arr =
[[ -3 -20  -1   0  -4   0]
 [ -5  -4  -7   6   5  -1]
 [-19   3 -21  -4  -1  13]
 [  3  13   2  -5   1 -13]
 [ 31   8   3   4   8  -5]
 [  7  -6   2  -5   2   4]
 [  3   5   9 -10 -18  -5]
 [ -3  -3 -23   1  20  -8]
 [  0 -11   0   4   3  13]
 [ -1   7  -5  -6  -4 -12]]
Rows and columns are numbered from 1.
The entry in the top-left corner -> -3
What is the bottom-left entry? -1
What is the entry at row 1, column 2? -20
The top-right entry is 0
What is the entry in row 2 and column 1? -5
What is the bottom entry of the column that holds the smallest entry? -5
The entry at row 3, column 2 is 3
The entry in the bottom-right corner -> -12
The entry just right of 6 -> 5
The top entry of the column that holds the smallest entry is -1
What is the entry just left of -18? -10
The maximum -> 31
The entry at row 3, column 1 -> -19
What is the entry just right of the largest entry? 8
The entry in row 2 and column 2 -> -4

data =
array([[-20,   7,  -3,   2,   5,  28,   3,  -8,   1, -19,   4,  25,  -3,
        -13,   3,   3],
       [  5,   0,  -1,  -1,   4,   0,   0,   9,  -5,  17,   4,  -8,   9,
         12,  -3,  -2],
       [  5,  10,   2,   3,  13, -11,   5,  -7,  -4,  -5,  18,  -6,  -8,
         -4,  -4,  -2],
       [ 10,  -6,   3,  -1,  -8, -20,  -3,  -2,   5,  -2,  -9, -10,  -6,
         -2,   1,   0],
       [ -5,  13,   0,   3,  16,   7,   6,  -7,  -5,  -9,  20,   6,  -6,
         -7,  -3,  -1],
       [ 12,  -1,   2,   0,   2, -16,   0,   5,  -2,  12,   3, -15,   2,
          8,  -3,  -3]])
What is the first entry in reading order?
A: -20
What is the maximum?
A: 28
What is the entry just left of -19?
A: 1
What is the entry just right of -15?
A: 2
The 3rd entry in reading order is -3
What is the fourth entry in reading order?
A: 2

Questions about the table below.
1) Find the entry directly below the centre entry.
2) Find the largest entry in the first column.
3) Find the 2nd entry, reading row by row.
4) Find the top-right entry.
5) Find the entry directly above -31.
6) Find the top-left entry.
7) Find the centre entry.
8) Find the smallest entry.
array([[-15,  29,  16,  -6, -26],
       [ 15, -12,  18,  20,  11],
       [  5, -31, -25,  -4,  25],
       [-19,   2, -22, -18,   2],
       [ 32,  13,   4,  15, -17]])
1) -22
2) 32
3) 29
4) -26
5) -12
6) -15
7) -25
8) -31

X =
-30	-22	42	-18	-24	-23	28	3	12	-12	13	25	40	-33
3	20	-38	6	2	4	-27	-11	9	32	11	-23	-36	2
The second entry on the main diagonal: 20
The 2nd smallest entry: -36
Which number is the entry directly below 13?
Answer: 11
The 1st entry in reading order -> -30
The entry just left of 20 -> 3
The entry just left of the largest entry is -22
The entry in the top-right corner: -33
The last entry, reading row by row -> 2
The second largest entry -> 40
The smallest entry: -38

Read these off the array that follows.
1) Which number is the top entry of the column that holds the largest entry?
2) Which number is the third entry on the main diagonal?
3) Which number is the 5th-last entry, reading row by row?
4) Which number is the 2nd entry in reading order?
5) Which number is the entry in the top-left corner?
6) Which number is the entry in the top-right corner?
7) Which number is the third largest entry?
8) Which number is the second entry from the end, reading row by row?
[[-12  -6   2   3  -7   3 -10  -3  33   7   3  -3   5  -8   0]
 [  6 -13   1   2 -10   1 -17   2  20   7   5   7  14 -10 -10]
 [  3   2   7   2  -4  -1  -8  -4   2   3  18 -24   3   8   3]
 [  7 -11  -6  -7  -3  -6   6  11  -2  -9 -20  12  10   7  18]
 [-11  -6   5   8 -11  -5  -3  -8   9  -2   8 -21  10 -17  -1]
 [  5   1  -2   9  11  12  18 -13  -9  13   6 -15  -9   9  -9]
 [  4 -13   0   4 -10   4 -15   4  24   5   7   7  13 -11  -9]
 [  5   4   7   4   0  -2  -7  -6   2  -1  17 -24   4  13  -3]
 [  7 -12   4  -3  -6  -5 -21  -2  12  12   0  10  16  -9  -7]]
1) 33
2) 7
3) 0
4) -6
5) -12
6) 0
7) 20
8) -9

M =
[[-18.347  -6.875  21.881 -18.347   9.287  18.475]
 [-13.583 -18.347  -7.602 -10.223  -8.658   4.587]
 [ -9.519  -9.196  -7.555 -12.064  -3.979   1.344]
 [-12.461 -18.347   1.824  -8.648 -18.347   1.768]]
Rows and columns are numbered from 1.
The entry directly below the largest entry: -7.602
The entry in the top-right corner -> 18.475
The entry in row 3 and column 1: -9.519
The entry at row 1, column 3 -> 21.881
The entry in the bottom-right corner -> 1.768
What is the entry in the top-left corner?
Answer: -18.347
The entry in row 2 and column 1 is -13.583
What is the entry just right of -3.979?
Answer: 1.344
The entry in row 1 and column 2 is -6.875
What is the entry in row 3 and column 3?
Answer: -7.555
What is the entry just right of -12.461?
Answer: -18.347
The entry directly above 1.344: 4.587
The entry in the bottom-left corner -> -12.461
What is the entry just right of 1.824?
Answer: -8.648
The entry directly below 9.287 -> -8.658
What is the entry just left of 1.768?
Answer: -18.347
What is the entry in row 3 and column 2?
Answer: -9.196

Read these off the grid that follows.
1) Which number is the top-left entry?
2) Which number is the top-right entry?
3) Which number is the top entry of the column that holds the smallest entry?
4) Which number is the entry just right of the smallest entry?
5) Which number is the entry directly above -31?
6) Which number is the bottom entry of the column that holds the largest entry?
7) Which number is the entry directly above 29?
8) Which number is the entry just left of the largest entry?
[[-30  15  34 -21  11  15]
 [  6 -24 -11 -25  13 -20]
 [-21  16  29 -14  17  35]
 [-17  30 -25 -16  26   1]
 [-21 -19 -33   0  22 -31]
 [-30  21  18   0  10 -24]
 [-24  -4 -10 -29  13 -12]]
1) -30
2) 15
3) 34
4) 0
5) 1
6) -12
7) -11
8) 17

Questions about the table below.
1) What is the entry directly below the centre entry?
2) What is the entry just right of the centre entry?
3) What is the last entry, reading row by row?
4) What is the bottom entry of the column that holds the smallest entry?
5) What is the smallest entry?
6) What is the second-last entry, reading row by row?
7) What is the entry in the top-left corner?
8) What is the entry directly below 16?
  5  -22    3    8   35    9   16
 -1    9    1  -15   -7    0  -19
  7    1   12   25  -20    8   17
1) 25
2) -7
3) 17
4) 1
5) -22
6) 8
7) 5
8) -19
